Named turns come first, each shown by rows before and after it. Which turns, in which order, take the first row of each pair that follows to the second? Write the first one first, as in the answered first pair.
turn pabe:
[ 0.52  1.38 -0.96  0.11  0.00  2.08  1.49 -2.06 -0.22] -> [-0.11 -0.07  0.14 -0.08  1.13  1.87 -0.06 -1.22  2.41]
[ 1.51  0.95 -2.15  3.64  0.69  0.95 -1.70 -1.54  0.09] -> [ 1.17  0.86 -1.42  3.39  1.40  1.33 -2.16 -0.74  1.01]
[-1.12 -2.22  0.71 -2.28 -0.71  2.28 -1.69  0.70  1.58] -> [-1.31 -1.18 -0.02 -1.57 -1.57  2.01 -0.40  3.16 -0.70]
[ 0.39 -0.60  2.40  0.77  3.28 -3.18 -1.71  0.55  1.15] -> [ 0.38  0.48 -0.03  1.76  2.11 -3.60 -0.13  2.67 -1.85]
turn kif:
[ 1.78 -1.10 -1.21  2.09  0.05 -2.79 -1.63 -0.67 -2.73] -> [-0.90  0.76  1.45 -2.58 -0.51  1.59 -3.56  0.18 -1.74]
[ 2.79  0.97  0.62  2.39 -2.06 -0.91  1.50 -0.54 -4.99] -> [-0.79  2.32  1.94 -2.22 -2.73  3.27  1.06 -0.55 -3.62]
[-0.68  0.15 -2.33  2.06 -0.53  0.89  0.72  0.84  1.08] -> [ 0.75  0.96 -1.49  2.44 -0.65  0.52 -1.21  1.56 -0.64]
[ 1.02  2.40  1.60 -3.90 -2.67  0.30  0.25 -3.21 -5.95] -> [-0.78  1.03 -1.10 -4.51 -2.76  0.25  5.02 -4.53 -2.24]
turn fada:
[ 0.82  0.32 -0.64  0.86 -1.20  1.59  0.09 -2.20  0.09] -> [ 0.45  0.90 -1.06  0.58 -1.43  0.64  0.81 -1.03 -1.65]
[-0.62 -2.88  3.63 -3.38  1.12 -4.96 -5.81  3.70 -1.33] -> [ 1.03 -3.86  4.69 -2.72  2.03 -3.88 -6.27 -0.88  2.01]
[ 2.26 -0.73 -1.36 -0.60 -1.62 -3.65  1.74 -1.00 -4.23] -> [ 0.63 -0.78 -0.45 -0.34 -0.84 -4.06 -1.11  3.02 -4.08]
[ 0.04  0.22  2.89 -3.36  0.62 -2.03  0.19  1.18 -0.02] -> [ 0.12 -0.36  2.57 -3.03  0.71 -1.24  0.21  0.37  0.48]
turn tak:
[ 1.02 -2.40 -0.34  3.35  1.62 -2.67  0.55 -0.88 -1.03] -> [ 0.25 -2.01 -0.89  3.16  1.46 -2.67  1.04  1.45 -1.91]
[-0.90  0.70 -0.52 -0.54 -1.79  3.80  2.75 -4.28  1.78] -> [ 2.02 -1.71  1.86 -0.19  0.51  0.65 -0.24 -5.71  2.64]
[-0.80  0.17 -0.14  3.33  1.49  5.03 -2.86  0.15  4.55] -> [-0.31 -0.70  1.51  3.60  2.47  3.09 -4.35  0.54  4.55]
[ 0.78 -0.80  3.09 -1.64  2.00  0.44 -0.83 -1.72  1.82] -> [ 0.44 -0.99  2.71 -1.71  2.16 -1.30 -1.32  1.13  0.64]
turn ved:
[ 2.15 -2.03 -1.71  2.64  0.07  1.00  5.02 -9.12  1.68] -> [ 2.78 -1.70 -0.02  4.55  1.44  3.17  1.51 -8.08  3.82]
[-1.01  2.51  0.31  1.77 -1.03  5.89 -0.99 -2.65  1.50] -> [-1.23  1.67  2.03  2.77 -0.12  4.72 -4.29 -0.03  1.51]
[ 0.56  0.65  1.77  0.96 -1.13  3.92 -3.36  0.41 -0.93] -> [ 1.20  0.32  1.92  0.84 -0.67  1.91 -3.84  2.34 -1.62]
[-3.25  0.08 -0.07  1.17 -0.48  3.02 -0.74  4.57  0.26] -> [-2.84 -0.08 -0.13  0.80 -0.69  1.87 -0.69  4.81 -0.42]
Then:
(2 to 3 turns a pair)
[-0.03 -2.41 -0.02 -1.30  1.49 -5.37  0.97  3.63 -0.55] -> [ 0.06 -1.09 -0.13 -1.41  0.78 -5.37  1.05  3.67 -2.88]
pabe, fada
[ 1.51 -0.76  0.31  4.60  0.32 -1.38 -2.03  4.91  1.02] -> [-0.70  1.98 -0.62  2.02 -2.31  5.22  0.51  2.65  1.96]
tak, kif, tak
[-4.58 -0.67 -4.22 -3.48 -0.60  0.53  6.80 -0.50  0.59] -> [ 0.78 -1.43 -2.18  4.08  0.94 -6.11 -0.41  4.81 -4.38]
kif, fada
[-4.67 -2.39 -1.78 -0.81  2.93  0.67  1.39  0.96  9.96] -> [-4.73  2.48 -5.95 -0.77 -2.81 -0.86  6.08  5.25 -2.25]
pabe, pabe, fada
[-1.27 -2.64 -1.78  1.31  0.37 -2.48  2.67  2.37  1.09] -> [-1.76  1.33 -1.52 -0.28 -1.49  1.84  1.51  4.08 -1.21]
kif, tak, kif
[ 0.32  4.90  2.02 -0.05 -1.54  8.12 -3.06 -1.63 -0.05] -> [ 4.33  0.50 -1.18  9.35  1.05 -0.33 -1.85 -0.36 -0.19]
pabe, kif, kif
[-0.13  2.08 -3.48  1.23 -3.86  0.00  1.52  5.41 -6.69] -> [ 1.01  3.15 -1.86  3.13 -2.90  7.66  1.00 -3.33 -1.05]
ved, tak, ved
[ 0.15  1.56  0.25 -2.80  0.81  1.92  3.97 -4.95  0.90] -> [ 0.86  1.44  3.05  0.08  2.85  3.60 -1.44 -3.16  3.77]
ved, ved
[ 1.29  0.08  1.00  1.58  0.29 -2.62 -2.82  3.04 -1.31] -> [ 0.45  0.62 -1.36 -0.94 -1.63 -3.09  1.70  0.92 -2.73]
ved, ved
[-0.41  1.96 -0.14  3.84  0.42  3.09 -2.51  4.33 -3.62] -> [-2.17  2.43 -2.67  1.88 -1.02  4.78  2.89  1.45 -1.96]
ved, tak, kif
[-1.94 -0.38  1.68 -5.31  0.06 -0.43 -1.77  3.12  0.80] -> [-0.38 -3.06 -2.59  1.05  1.44 -3.46  2.59  0.32  3.70]
tak, fada, kif
[-1.36 -2.74 -0.28 -2.95  0.89 -3.38  1.81 -1.12  0.19] -> [-1.32 -1.53  0.62 -0.99  0.62 -2.99 -1.83  3.94 -1.03]
kif, tak, fada
[-2.02  0.67  2.88 -3.03  0.28  0.05 -1.72  8.05  2.39] -> [-0.63 -1.36  4.67 -2.44  2.03 -1.10 -2.85  4.79  5.25]
fada, ved
[ 2.33 -1.27  1.98  2.25 -0.19  2.27 -6.49 -1.05 -1.65] -> [-1.95 -1.16 -0.67 -2.67 -1.78  4.98  1.00 -5.22  1.79]
kif, fada
[-0.48 -2.55 -0.23  1.78  1.86  0.92 -1.62  2.10  4.88] -> [-0.66  1.35 -0.74 -0.56 -1.74  0.83 -1.22  5.04 -3.12]
ved, pabe, kif
[ 0.53 -0.48  3.41 -4.48  0.69 -5.04 -4.18  3.34 -2.28] -> [-0.59 -1.49  2.96 -2.09  2.04 -4.50 -4.40  5.58  0.17]
fada, fada, pabe
[ 3.79  1.11 -0.20  1.89 -2.14  0.29 -0.08 -1.86 -3.21] -> [ 1.98 -1.00  0.32  0.07 -0.65 -0.58  1.93 -5.04  1.85]
kif, kif, tak
[ 0.52  0.18 -0.83 -0.44 -0.79 -1.28  2.83  5.69 -1.42] -> [ 1.38 -1.74  1.72 -2.04  1.38  0.70  1.88 -1.97  4.77]
ved, pabe, pabe
[-3.10  0.59 -3.81 -0.20  0.41  5.01  4.20 -2.05  5.62] -> [ 0.09 -0.99 -1.78 -0.50  1.84  2.87  3.23 -7.02  5.62]
fada, tak
[ 1.68 -0.16  0.12 -1.09 -1.63 -3.05  1.35 -3.05 -3.54] -> [ 0.75  1.57  1.60 -2.66 -1.54  2.55 -0.32 -4.10 -0.90]
kif, ved, ved
